Turns, then the turns between two rows, first turn first; the first pair answered:
sapon:
-35,7,14,-10,-54,10,-6,8,-13,60,-12,34,-22,-10,-19,-17,26  ->  -8,-10,-43,-34,16,-26,-47,-15,-46,11,-5,9,-42,17,5,-21,13
47,-2,-25,-61,24,13,4,-43,15,-46,10,-5,10,-13,22,10,-15  ->  21,19,28,-36,-40,51,41,-20,44,5,14,23,23,-29,4,9,-5
-11,-6,35,16,1,42,25,26,4,-8,-8,-23,3,-2,-1,14,9  ->  -6,-15,9,10,33,39,7,18,-8,-30,-3,-39,-10,18,0,7,11
-3,-8,14,-36,7,-9,-28,-1,15,36,3,27,-36,-3,-4,-32,48  ->  30,-19,-12,-51,26,-42,-30,-24,7,15,-13,16,-12,-14,12,-3,25
podef:
-1,-21,11,-2,-22,-2,7,2,15,31,-10,-10,24,-30,-5,11,10  ->  0,-16,8,-7,-20,-5,-4,8,-2,30,-13,-16,11,-29,-3,15,23
-14,5,-37,-25,-19,-16,0,25,-115,56,-26,-24,-31,-12,10,14,16  ->  -22,-5,-64,-33,21,-17,-21,-11,-106,42,-3,-15,-54,20,12,-15,18
44,1,28,3,-28,16,2,-23,29,57,-10,-12,38,-41,30,30,-45  ->  40,1,25,-2,-35,7,2,-7,-3,64,-27,-15,17,-47,35,36,-31
-23,-4,-23,-3,35,25,-34,23,-26,-6,32,-21,-40,31,-1,-53,40  ->  -21,-6,-10,7,46,32,-28,1,10,-17,49,-5,-20,33,-5,-65,19
lek:
-27,11,-32,3,11,5,-34,-72,49,-61,37,61,3,20,6,31,6  ->  -5,7,-28,0,-15,-25,-16,-74,47,-55,9,64,29,1,13,62,-9
-28,-19,-33,-6,52,16,0,32,-6,-54,-6,-28,-25,17,13,-16,7  ->  -6,-23,-36,-13,50,-5,7,24,-8,-64,-21,-25,0,-3,19,7,-14
-8,-11,-38,-4,20,-48,-13,-31,2,-9,-10,-3,15,14,-3,-27,-16  ->  -5,-12,-26,-10,2,-59,-4,-23,-7,5,-27,0,25,1,-7,-11,-11
-18,-1,-24,-23,-26,-26,-3,-47,-11,40,0,65,-28,14,-22,-24,-3  ->  -19,-2,-33,-18,-15,-22,-11,-57,-4,31,16,55,-36,23,-25,-33,0
Peg:
-2,-23,-6,-8,-12,-4,0,33,-19,23,-13,14,-19,-14,-13,-4,24  ->  9,-15,-10,-13,-3,-8,-7,36,-24,19,-24,1,-15,-16,-7,8,20
-39,7,31,15,-5,24,7,32,3,33,22,4,-22,27,-14,-19,26  ->  -7,14,38,9,-8,5,24,54,-18,6,-17,-25,20,-5,9,39,10
-21,6,-23,-10,-18,-14,-22,-7,-25,46,12,26,-31,34,-28,-46,26  ->  -16,19,15,0,-60,6,14,45,-33,59,-17,7,0,-2,-22,-8,34
-25,2,37,-40,-49,-20,15,9,-5,49,-8,20,-6,-1,-6,-9,6  ->  -1,-4,24,-53,-34,-45,14,11,-21,20,-27,-4,14,-14,14,22,-8
Now pairs of rows:
Between the rows of a pair lie 2 to 3 turns.
28,-7,-11,9,27,-5,4,5,-15,-44,-16,-31,33,-19,21,37,-15  ->  -11,9,-10,7,18,26,-20,38,-47,-17,1,-37,-23,20,5,-10,32	sapon podef sapon
11,-16,-4,-15,79,8,-24,-53,15,1,42,25,-46,33,11,-40,27  ->  66,-16,3,-33,67,-24,1,-19,-14,-42,-13,-27,13,-22,49,43,0	Peg Peg Peg
28,20,24,-2,9,36,51,50,-15,-58,11,-52,28,-35,23,5,-5  ->  2,8,5,10,41,47,28,-17,31,-46,66,-4,1,15,-1,-66,-13	Peg Peg podef
23,4,10,-14,-12,-10,17,6,-10,-14,-16,-31,34,-20,20,22,-16  ->  7,9,23,7,1,25,14,33,-3,-23,5,-44,18,-2,18,4,5	sapon lek Peg
19,-11,-8,3,10,-59,-9,44,-5,-8,-22,-12,45,-66,0,23,-29  ->  -14,-21,-45,-6,39,-59,-49,16,-17,11,19,19,-25,-9,-19,-40,-6	podef podef Peg
2,15,26,2,-12,18,10,60,-36,-15,-15,-44,19,-5,2,25,26  ->  -8,13,13,4,16,28,-9,59,-41,-20,1,-48,-9,21,0,-3,38	lek podef
20,0,-38,-36,34,-24,-43,9,-62,-47,-15,-33,-5,11,22,13,7  ->  -20,11,-13,-19,10,16,-42,41,-59,-10,4,-13,-48,34,1,-18,47	sapon lek sapon
0,8,-6,1,57,4,-46,19,-12,-51,28,-34,-29,47,16,-23,12  ->  -33,24,42,24,-3,47,-12,43,19,2,26,-13,-29,33,-4,-33,32	lek sapon sapon
-42,7,-15,-16,-19,21,-23,-38,-16,62,28,48,-87,23,-31,-58,34  ->  21,29,44,-1,-41,31,41,52,-22,-7,-44,-32,35,-67,18,69,-3	lek Peg Peg
1,3,7,10,-43,-22,15,-22,26,51,8,9,13,-26,-3,13,-6  ->  -13,5,-28,-7,-16,-26,-24,-5,-19,51,8,-8,-40,6,4,-4,24	podef podef sapon
9,-2,-7,-13,-62,-11,21,31,-101,39,-54,-10,-23,-59,-15,45,26  ->  17,-7,-24,-18,-36,-15,10,29,-114,23,-50,-22,-28,-49,-13,43,22	sapon Peg sapon
13,0,8,-5,-2,-16,12,-25,22,-16,-12,-1,25,-8,11,21,-25  ->  -7,-4,-6,-10,-9,-18,-5,-43,16,3,-2,21,-15,8,-9,-12,-16	lek Peg Peg
-16,-24,33,37,12,-16,26,-9,75,27,30,13,-5,-7,5,-12,-13  ->  -18,-8,52,42,6,5,30,53,42,13,10,-28,-7,-21,23,12,6	Peg sapon Peg
-46,18,7,1,5,53,-14,19,-24,11,20,-3,-25,24,-6,-40,19  ->  12,2,-28,-30,8,-21,-9,-7,-52,-17,-32,-22,27,-20,26,33,-26	sapon lek
16,3,-15,-25,2,-25,-18,12,-51,-10,-31,-30,-1,-15,6,20,-1  ->  20,-12,-28,-9,44,-13,-28,-31,-3,-33,8,-12,1,19,-1,-13,-21	podef podef podef
-2,1,3,-10,-29,-23,2,14,-32,10,-25,-5,1,-21,8,27,3  ->  -6,-3,8,-6,-38,-23,3,0,-16,20,-18,17,-3,-22,-5,21,-3	Peg sapon
17,-11,-6,-19,-10,-50,25,-34,2,-2,-33,15,35,-22,1,33,-20  ->  15,-12,-26,-34,1,-66,-2,-25,-28,-4,-39,7,6,-8,3,22,-5	podef podef podef
14,13,50,38,-22,30,30,26,21,19,10,12,-13,10,-4,-10,12  ->  38,10,41,24,-28,8,30,40,-9,5,-19,-11,4,-11,13,22,7	Peg lek
-4,26,5,-3,-31,15,21,13,-3,3,-30,-36,26,-68,-2,17,-8  ->  12,21,-20,-7,27,5,-3,-12,2,-45,-7,-45,30,-46,10,6,-27	sapon lek sapon
5,-6,35,19,-4,19,43,-13,56,4,1,8,54,-20,7,10,-28  ->  -17,16,43,23,-9,45,35,59,-1,2,-6,-29,16,-14,8,14,15	sapon Peg podef
17,-8,-20,-36,45,-16,-39,40,-25,-3,-17,-44,-76,40,2,22,60  ->  36,-15,-35,-44,49,-39,-37,25,-24,-22,-32,-56,-49,22,14,51,33	lek lek
-3,-10,21,-24,-61,-19,17,12,-9,18,-36,-12,12,-40,3,13,-5  ->  12,-25,-31,-39,9,-37,-23,-23,-24,-26,-16,-27,1,-7,15,0,-21	sapon podef sapon
27,28,2,20,-26,-12,25,20,16,-27,-6,-46,96,-39,35,32,-6  ->  -16,14,-7,34,-6,5,5,-50,70,6,61,14,51,20,-11,-63,-5	Peg Peg podef
19,2,78,43,-31,26,16,19,64,-18,-13,12,19,-39,-4,-4,-49  ->  23,-18,45,32,-21,7,-3,-35,82,-13,-1,35,9,-23,-10,-22,-64	Peg Peg sapon
-11,9,-1,10,6,-8,-17,27,-32,-22,-17,-51,10,-6,63,70,-12  ->  -54,28,37,33,-35,39,-1,42,5,29,7,-22,-17,11,39,28,20	Peg Peg Peg
-9,25,31,-5,-34,10,23,50,-26,9,-30,-10,0,-32,14,31,7  ->  1,18,30,-7,-48,-11,37,18,1,19,-30,16,19,-43,8,36,-14	Peg podef sapon
-21,1,-2,-20,-5,-17,-10,2,-36,18,-17,26,-30,19,-27,-10,23  ->  -16,-6,-9,-21,1,-25,-7,-14,-30,20,-14,34,-22,20,-31,-9,12	sapon Peg
-12,-4,-22,-11,43,3,-26,19,-26,-28,14,-8,-29,31,6,-14,11  ->  -3,-2,16,22,34,23,13,1,42,-26,26,7,31,8,3,-5,-21	podef podef podef
21,5,-25,-14,55,-21,-52,40,-54,-36,0,-43,-5,27,20,-11,46  ->  47,-14,-51,-28,51,-69,-42,-30,-16,-28,-2,-2,26,13,10,-5,0	sapon Peg
-12,11,14,15,-49,18,28,2,47,35,12,10,37,-38,-28,15,2  ->  -8,-3,-27,20,39,28,-25,-32,45,-14,53,-5,4,19,-20,-27,5	lek sapon podef
33,2,-5,-4,-3,-19,22,-14,18,-24,-22,-17,39,-26,36,37,-23  ->  -6,1,-28,3,41,13,-25,-6,-3,-32,19,-21,-37,41,21,-26,18	sapon sapon
-4,2,-1,15,95,48,-28,-36,17,-44,59,-25,1,1,-17,2,10  ->  23,15,34,-4,4,13,18,9,-14,-16,-20,-38,55,-80,0,86,4	sapon podef podef
3,-1,-15,3,29,4,-17,39,-57,-23,1,-51,-37,-4,22,-7,19  ->  -5,-9,-6,27,57,32,-12,-9,10,-28,47,-17,-29,19,6,-46,-7	Peg podef podef
5,4,11,30,4,4,20,0,44,-8,5,-12,34,-14,-9,4,-14  ->  17,-8,-3,18,7,-21,23,-26,35,-10,0,-1,35,-13,-8,7,-26	Peg Peg lek
-21,13,13,-1,15,29,-11,39,-18,-9,15,-39,-42,21,-11,-12,56  ->  6,18,44,3,-31,12,35,42,8,5,-21,-29,21,-38,-8,35,19	sapon sapon
-15,9,14,-16,-60,-15,-4,38,-23,67,-26,16,-29,-5,-20,2,38  ->  -12,19,35,1,-42,9,3,79,-19,31,-30,-24,-15,-18,-4,27,41	lek Peg
-13,19,38,16,-47,2,22,25,13,31,-12,4,6,-22,-2,6,20  ->  -14,14,-13,-11,13,-17,-25,24,-41,3,-13,-21,-44,22,4,-13,35	podef sapon
